a =
[[65, 56, 57, 58, 53, 34, 44, 43, 62, 50, 45, 69, 51],
 [24, 35, 75, 46, 75, 26, 35, 27, 73, 51, 37, 81, 6],
 [25, 29, 83, 32, 12, 81, 97, 56, 56, 26, 64, 67, 43],
 [51, 63, 47, 42, 34, 69, 82, 84, 28, 46, 51, 27, 73],
 [6, 49, 69, 56, 94, 67, 83, 48, 32, 49, 34, 17, 18],
 [19, 33, 70, 54, 36, 89, 97, 33, 40, 46, 73, 9, 53],
 [43, 61, 46, 54, 59, 50, 40, 47, 55, 61, 60, 51, 44],
 [11, 29, 83, 43, 40, 54, 75, 37, 59, 26, 46, 49, 6],
 [6, 37, 78, 27, 94, 26, 43, 64, 29, 50, 41, 9, 9],
 [65, 48, 46, 62, 12, 74, 64, 27, 73, 58, 73, 80, 73],
 [45, 63, 57, 62, 35, 89, 90, 38, 62, 40, 39, 81, 34],
 [28, 53, 46, 27, 48, 34, 35, 84, 28, 61, 44, 20, 72],
 [6, 56, 57, 42, 82, 38, 37, 68, 45, 54, 34, 52, 8]]
a[-13][-13]: 65
a[-9][12]: 18
a[8][-10]: 27
a[3][-4]: 46
a[2][2]: 83
a[:, 8]: [62, 73, 56, 28, 32, 40, 55, 59, 29, 73, 62, 28, 45]
a[-5][10]: 41
a[:, -11]: [57, 75, 83, 47, 69, 70, 46, 83, 78, 46, 57, 46, 57]
a[:, -6]: [43, 27, 56, 84, 48, 33, 47, 37, 64, 27, 38, 84, 68]
a[-2][-6]: 84
a[:, -2]: [69, 81, 67, 27, 17, 9, 51, 49, 9, 80, 81, 20, 52]
a[1][4]: 75
a[4][-9]: 94
a[:, -1]: [51, 6, 43, 73, 18, 53, 44, 6, 9, 73, 34, 72, 8]
a[0][-11]: 57
a[-11][-2]: 67
a[1]: [24, 35, 75, 46, 75, 26, 35, 27, 73, 51, 37, 81, 6]
a[-5][-6]: 64
a[-5]: [6, 37, 78, 27, 94, 26, 43, 64, 29, 50, 41, 9, 9]
a[8][2]: 78
a[:, -12]: [56, 35, 29, 63, 49, 33, 61, 29, 37, 48, 63, 53, 56]
a[-4][-3]: 73
a[-3][1]: 63
a[-7][10]: 60
a[-4][9]: 58
a[-7][5]: 50
a[0][7]: 43
a[-11][12]: 43
a[8][8]: 29
a[5][8]: 40
a[-13]: [65, 56, 57, 58, 53, 34, 44, 43, 62, 50, 45, 69, 51]
a[-5][-12]: 37
a[-4][-13]: 65
a[0][10]: 45

m = [133 672 715 353 994 594 446 773 859 473 856 623]
m[-12] => 133
m[-7] => 594
m[7] => 773

data = [[1.79, 0.18, 0.09, 0.09, -0.72, 1.22, 1.76, -0.64, -0.22, -0.21, 0.19, 0.25], [-0.88, 0.19, 0.10, 0.21, 0.45, 1.20, -1.11, 1.73, -0.83, -1.12, 0.27, -0.07], [0.79, 0.34, 0.50, 0.38, 0.07, -1.81, 0.85, 0.21, -0.27, -1.90, 1.69, 0.62]]
data[0][0] = 1.79
data[0][4] = -0.72
data[1][10] = 0.27
data[1][8] = -0.83
data[2] = [0.79, 0.34, 0.50, 0.38, 0.07, -1.81, 0.85, 0.21, -0.27, -1.90, 1.69, 0.62]
data[1][6] = -1.11
data[2][4] = 0.07
data[0][6] = 1.76
data[2][1] = 0.34
data[2][5] = -1.81
data[2][0] = 0.79
data[2][6] = 0.85
data[1][7] = 1.73
data[2][3] = 0.38
data[2][9] = -1.90
data[2][7] = 0.21
data[0] = [1.79, 0.18, 0.09, 0.09, -0.72, 1.22, 1.76, -0.64, -0.22, -0.21, 0.19, 0.25]
data[1] = [-0.88, 0.19, 0.10, 0.21, 0.45, 1.20, -1.11, 1.73, -0.83, -1.12, 0.27, -0.07]
data[1][3] = 0.21
data[2][10] = 1.69
data[0][7] = -0.64
data[1][4] = 0.45
data[:, 1] = [0.18, 0.19, 0.34]
data[0][1] = 0.18
data[:, 0] = [1.79, -0.88, 0.79]

X =
[[ 10  16   0   9  72  16   2  22 -12 -20 -15 -39   6 -13 -11]
 [  4  15  -3 -22  26 -16  28  32  -7  -8  14 -44  41 -16  17]
 [-10  13 -10  -8  12   2 -31   6  -5  20  -3 -21  62 -25  40]]
X[0, 0] => 10
X[2, 1] => 13
X[0, 4] => 72
X[:, 2] => [0, -3, -10]
X[1, 14] => 17
X[0] => [10, 16, 0, 9, 72, 16, 2, 22, -12, -20, -15, -39, 6, -13, -11]
X[0, 7] => 22
X[:, 14] => [-11, 17, 40]
X[1, 13] => -16
X[1, 4] => 26
X[2] => [-10, 13, -10, -8, 12, 2, -31, 6, -5, 20, -3, -21, 62, -25, 40]
X[:, 4] => [72, 26, 12]
X[1, 6] => 28
X[:, 6] => [2, 28, -31]
X[2, 10] => -3
X[2, 13] => -25
X[1, 0] => 4
X[2, 2] => -10
X[:, 1] => [16, 15, 13]

arr = [[30, -25, 47, -25, 7], [6, 9, 28, 10, -57], [15, -1, -1, -31, 25], [16, -1, 44, -4, 25], [-7, 37, -34, 11, 0], [14, 32, 18, -18, 37], [28, 32, 5, 0, -36], [1, -11, -56, -26, 1], [-1, -10, 38, 9, -3]]
arr[0, -5] = 30
arr[-1, 1] = -10
arr[2, -1] = 25
arr[:, 0] = [30, 6, 15, 16, -7, 14, 28, 1, -1]
arr[4] = [-7, 37, -34, 11, 0]
arr[7, -1] = 1
arr[-8, -1] = -57
arr[6] = [28, 32, 5, 0, -36]
arr[-8, 0] = 6
arr[0, 4] = 7
arr[6, -4] = 32
arr[-4, -5] = 14
arr[0, -3] = 47
arr[0, -2] = -25
arr[-5, 3] = 11
arr[-1, 0] = -1
arr[:, 4] = [7, -57, 25, 25, 0, 37, -36, 1, -3]
arr[-8, 2] = 28
arr[-6, -5] = 16
arr[:, 1] = [-25, 9, -1, -1, 37, 32, 32, -11, -10]
arr[4, 1] = 37
arr[:, 2] = [47, 28, -1, 44, -34, 18, 5, -56, 38]
arr[0] = [30, -25, 47, -25, 7]
arr[2, -2] = -31
arr[6, 3] = 0

grid = [[96, 99, 95, 114, 138, 42, 98, 107, 193, 124, 95, 101, 61, 141, 100], [93, 94, 98, 217, 6, 65, 46, 55, 121, 93, 86, 100, 111, 65, 69], [89, 95, 94, 120, 73, 91, 195, 50, 64, 105, 107, 96, 115, 37, 87]]
Indices start at 0.
(0, 0) => 96
(0, 10) => 95
(1, 0) => 93
(1, 5) => 65
(2, 9) => 105
(0, 5) => 42
(2, 6) => 195
(0, 3) => 114
(2, 8) => 64
(1, 13) => 65
(0, 1) => 99
(2, 0) => 89
(1, 7) => 55
(0, 14) => 100
(2, 10) => 107
(1, 2) => 98
(2, 3) => 120
(2, 1) => 95
